One vector is turned by the same rotation once a tick. Each row is the vector after some number of ticks, and that number follows the row.
The counts run from 0 to 131.
-31,14,0,1,-29,-9,10,17,-22,-1,19,6,-12,-33,-4,13,0,-5,7,-10,-18,6,-9,10,16,25,-12,-20,7,-36,-5,23,0,31,-5,11,6,21,15,6,1,6,0,-8,4,6,-2,0,-19,-14,-12,11,-14,-18,-11,1,14,12,7,-16,4,32,-20,5
67
-36,10,-17,36,-24,-1,2,4,-35,-12,16,28,3,-22,1,6,8,-10,-1,14,-10,-1,-7,8,30,23,-2,13,13,-23,-8,13,-31,16,-15,-6,1,15,-19,-9,-2,-10,-8,0,-5,-1,4,4,10,5,-5,-5,-13,-4,5,-3,8,6,-13,-7,-8,18,-16,12
125
-26,-22,1,23,-21,-13,4,10,-11,-13,11,23,0,-33,-13,10,-2,2,11,10,2,-8,-7,2,23,18,-5,-7,27,-32,-1,5,-7,22,-7,-23,17,16,13,2,-20,-9,12,-14,-2,-5,23,16,3,-15,-25,-10,-3,-22,11,-15,8,8,-10,-14,-3,19,-11,4
96
-6,6,-11,39,-6,8,-19,2,15,-7,2,31,5,-21,-13,-7,-2,10,1,23,4,-31,20,-9,16,-5,19,26,16,-10,-6,13,-21,24,-4,-16,9,4,9,-15,-8,-6,-1,10,-17,-10,25,16,19,4,-16,-14,19,-8,6,10,6,-4,-20,-14,0,7,12,4
95
-34,-11,-12,23,-11,-8,5,-9,-20,15,8,-11,-10,-3,2,10,-8,-5,16,11,-5,25,-29,7,21,22,-9,-12,5,-21,-7,-13,-30,4,-9,-11,13,10,-3,2,11,-18,27,-5,10,-10,-7,-4,-9,-5,-1,19,-27,-7,-10,-23,18,-10,5,-19,-21,12,7,9
126
13,-14,16,-15,-11,1,25,-5,2,11,-5,10,-24,-33,-31,-3,-3,4,9,-5,-4,9,-14,16,15,4,14,12,5,9,2,0,-10,-14,13,-18,-11,-4,11,25,-29,21,19,12,15,-11,-4,4,-3,-17,20,1,-23,-8,22,-16,7,-18,9,-27,-6,-5,-1,-34
49
-10,-6,2,-18,-4,-3,26,0,-2,12,-7,25,-18,-28,-18,-2,8,4,-7,-18,-7,9,-6,-11,4,24,20,6,12,9,-11,1,6,-4,-20,-2,-7,-8,-16,-2,-32,12,14,-7,-9,0,-1,-6,10,-2,25,0,-29,1,36,-4,-1,-12,35,22,3,-5,-5,-24
107
11,25,-15,8,-3,14,-13,-19,29,11,-14,-3,-24,-6,-22,-6,-23,8,15,18,6,-18,8,3,14,-12,22,30,2,17,-2,11,-16,15,9,5,-1,-14,13,-2,18,2,19,22,-4,-6,3,10,10,7,5,22,10,-14,-21,10,29,-12,-1,-21,5,-10,17,7
65
-3,-20,-15,10,6,-21,-21,-12,4,23,-12,5,10,12,5,-11,-9,2,-18,16,21,1,-1,-22,-11,-13,-5,9,-5,-12,-5,-17,-22,-13,-17,-18,17,-20,-15,-23,8,0,15,-13,-15,-34,5,4,15,16,3,-14,-15,4,-2,12,-19,-26,3,29,-13,4,15,-4
91
-18,-19,3,7,-2,-20,-6,8,0,16,1,-27,-6,-8,3,11,-5,8,15,2,6,9,-18,6,-4,7,-16,-39,9,-27,-9,-11,-4,16,9,-9,23,15,27,-4,-4,-7,34,-13,8,-11,-1,4,-23,-28,-12,5,-15,-33,-3,-13,2,-15,4,-25,-20,20,14,-4
97
1,-11,9,1,0,-7,18,6,-40,12,-8,4,-17,-10,-6,-15,1,-7,3,-25,-25,20,-9,-11,-2,15,2,11,-11,-6,-4,6,8,-10,-17,-15,-16,-13,-13,-11,-20,14,13,-5,6,2,-10,-29,-2,8,41,2,-37,-2,30,-5,2,-3,19,12,-1,4,2,-26
27
-7,-2,-23,-17,-14,-24,-6,-11,22,19,-4,30,3,-13,-6,0,6,-4,-37,10,22,3,-2,-2,-6,-11,-8,11,3,-6,8,-8,-15,-16,1,1,6,-15,-22,2,-1,17,-8,-15,-16,-30,-6,20,9,19,6,-19,-14,13,-8,10,-30,-32,17,18,1,6,-29,-4
55
9,-3,-2,-20,-20,-7,22,-3,1,19,-8,-8,-38,2,-22,-11,-14,-11,0,-19,-14,14,-10,-1,9,20,-5,9,-5,1,0,10,16,1,-9,4,-12,-15,0,0,-13,18,20,-7,4,4,-1,-18,-2,17,29,22,-41,1,8,-9,11,2,26,4,17,-4,-19,-9
71
20,-26,7,-17,-28,-20,12,5,-4,4,-3,20,-7,-14,-32,-13,-9,-9,-12,-5,-5,5,-5,7,10,-4,-10,27,0,-12,19,14,12,-14,-5,-18,-12,-11,2,15,-21,27,-1,-11,8,-14,3,-1,1,14,24,-7,-27,9,10,-6,-1,-2,3,4,13,12,-31,-29
85
6,-5,9,-4,8,-22,-26,1,11,25,-8,-9,9,-11,8,4,-2,7,-14,13,11,4,-5,-9,-27,-29,-2,-12,-13,-20,-3,-4,-10,-6,19,5,15,-4,18,-2,13,9,15,1,0,-32,-8,10,-16,-4,-7,-18,5,-15,-20,15,-15,-30,2,-5,-30,16,22,-15
98
11,25,0,5,-16,2,-17,16,1,2,1,18,0,-14,-10,-23,-4,-9,-16,-5,-13,-26,28,-14,-7,-9,7,22,-7,-10,-3,38,12,33,-2,19,-7,-8,20,-22,9,19,-13,3,-22,10,9,2,-1,24,-2,-4,14,-7,-14,32,10,8,2,13,21,18,-5,0
22
20,-19,-2,-12,-8,4,11,-4,17,16,-17,-22,-28,16,-32,-20,-15,-9,14,-18,-7,-2,3,-5,7,2,-13,8,1,-3,0,6,23,17,0,-12,-4,-26,26,-14,-17,12,28,-7,-1,9,8,-15,-7,11,24,21,-28,-10,5,-11,12,0,-1,-8,16,-2,-6,-14
86
18,-5,5,3,-12,-26,-21,4,2,15,3,20,18,-13,-8,-10,-10,-16,-23,17,12,3,2,-6,-10,-33,-12,21,-16,-19,8,9,-6,-17,10,1,2,-12,9,3,8,27,-6,-4,0,-34,-3,10,-3,16,11,-21,-1,6,-21,21,-21,-19,-6,8,-16,20,-5,-21
84
-8,-1,9,2,-3,-15,-16,-4,-28,17,5,24,5,-28,-4,-8,-7,5,-14,8,-1,9,-10,-24,-9,-3,15,14,-12,-17,-11,6,-10,-19,-29,2,2,3,-21,-7,5,12,-4,3,-12,-37,1,3,16,15,15,1,-19,6,3,18,-4,-12,24,45,-8,14,12,-15
77
5,8,12,-17,-22,-13,14,-2,-10,6,5,33,-10,-48,-16,-2,-4,-3,-8,-1,-4,10,-8,10,6,-6,14,21,1,-2,7,22,-5,-17,7,7,-14,2,0,27,-18,27,-5,11,7,-21,-5,5,-3,-4,19,-8,-8,2,4,13,-4,-16,23,-4,-3,10,-11,-33
114
16,13,-8,7,6,6,-16,5,21,14,-19,-13,-4,16,-5,-26,-7,-3,-6,-11,-5,-23,31,-19,-13,-10,6,6,-6,0,-10,17,23,37,-1,7,3,-25,24,-39,2,12,16,-2,-20,9,9,-5,-2,21,3,0,8,-15,-2,23,1,-1,-5,1,14,1,13,5
87
-32,-11,-16,29,-16,7,13,6,-13,-9,3,21,-3,-25,-5,7,18,-1,9,4,-4,-3,-1,4,30,31,6,-7,27,-18,-13,-3,-16,28,-16,-26,8,6,-7,-11,-20,-15,17,-6,-11,14,16,7,13,-12,-13,-9,-13,-9,25,-15,0,2,-5,-16,0,3,-16,4
45
-11,-18,-25,25,8,-11,7,-6,-3,15,-13,-21,5,29,13,-6,11,-20,-2,6,8,21,-13,0,-3,-1,-26,-12,-4,-19,-7,-28,-19,3,1,-19,18,-20,0,-26,7,-17,33,-17,8,1,-10,-8,-13,5,5,-10,-21,1,0,-19,-12,-24,-18,-17,-28,2,9,2
90
-1,-7,0,-36,-27,-16,28,-5,7,17,2,4,-27,-22,-23,2,-8,-7,0,-8,4,15,-18,10,12,11,-13,0,2,-1,9,6,5,-12,4,0,-1,-4,2,24,-18,22,16,-10,9,-12,0,2,-5,5,20,11,-37,0,5,-12,4,-16,26,4,8,8,-26,-13
5
-26,12,-15,36,-28,3,9,9,-33,-17,13,25,3,-6,4,-3,18,-23,-6,-3,-25,3,3,3,24,29,-5,11,6,-21,-2,13,-15,21,-19,-5,-7,0,-17,-21,-5,-2,-6,-15,-6,19,-3,-7,-4,14,6,-9,-10,5,10,4,-1,5,-19,-15,3,10,-25,3
74
14,-32,12,-8,-21,-20,18,5,-13,7,2,23,0,-34,-28,-5,-14,-3,-2,3,-2,4,-10,13,14,-13,-2,15,2,-15,14,3,-1,-18,-1,-23,-6,0,9,24,-25,21,8,5,15,-22,1,3,-1,-3,24,-7,-26,-1,10,-10,2,-9,-3,-4,-8,14,-13,-35
34
7,15,-12,-3,-11,-21,-18,-14,8,19,-1,-1,9,3,4,-4,-6,-18,-28,22,7,14,-2,1,-15,-23,-14,11,-19,-12,10,2,-18,-9,18,13,5,-15,-2,-1,30,16,-5,0,-2,-30,-13,10,-11,17,10,-12,-4,8,-37,21,-15,-29,-5,-4,-20,18,-6,-1
69
1,7,-1,4,-18,-4,-4,28,2,-3,4,27,8,-27,-13,-4,11,3,-15,-10,-6,-26,22,-14,1,-1,9,1,9,-26,-3,34,20,32,-2,5,0,5,29,-17,-17,16,-10,-8,-19,10,16,13,-1,8,-19,-20,14,-12,5,20,-5,13,-7,2,19,23,-16,-10
37
0,21,-18,2,0,7,-26,5,40,7,-6,7,-2,-1,-5,-10,3,6,-15,-3,6,-27,29,-17,-10,-1,8,1,9,-5,-5,17,9,43,9,18,12,-10,22,-30,-4,12,3,-6,-30,-2,15,14,2,12,-18,-13,17,-15,-6,20,-4,-4,3,-1,15,5,-5,6
102
4,8,5,3,8,10,20,-11,-21,18,-11,-12,-28,2,-12,-11,-8,-10,15,-4,-24,20,-12,6,10,7,21,23,-14,17,-7,-1,-12,-11,0,2,-17,-16,-10,-4,-9,12,25,17,16,5,-24,-24,-9,-1,40,16,-18,5,15,-6,13,-24,8,-16,-10,-17,12,-24
13
-7,-5,-3,15,-21,-7,16,26,-12,-5,3,0,2,-10,-1,4,15,-17,5,-13,-16,7,2,10,9,14,-18,-22,2,-28,-6,14,11,34,8,-10,4,2,20,-12,-18,4,10,-17,7,20,-6,-3,-24,-10,-7,-18,-9,-21,10,-10,-11,1,-19,-34,5,25,-22,-9
38
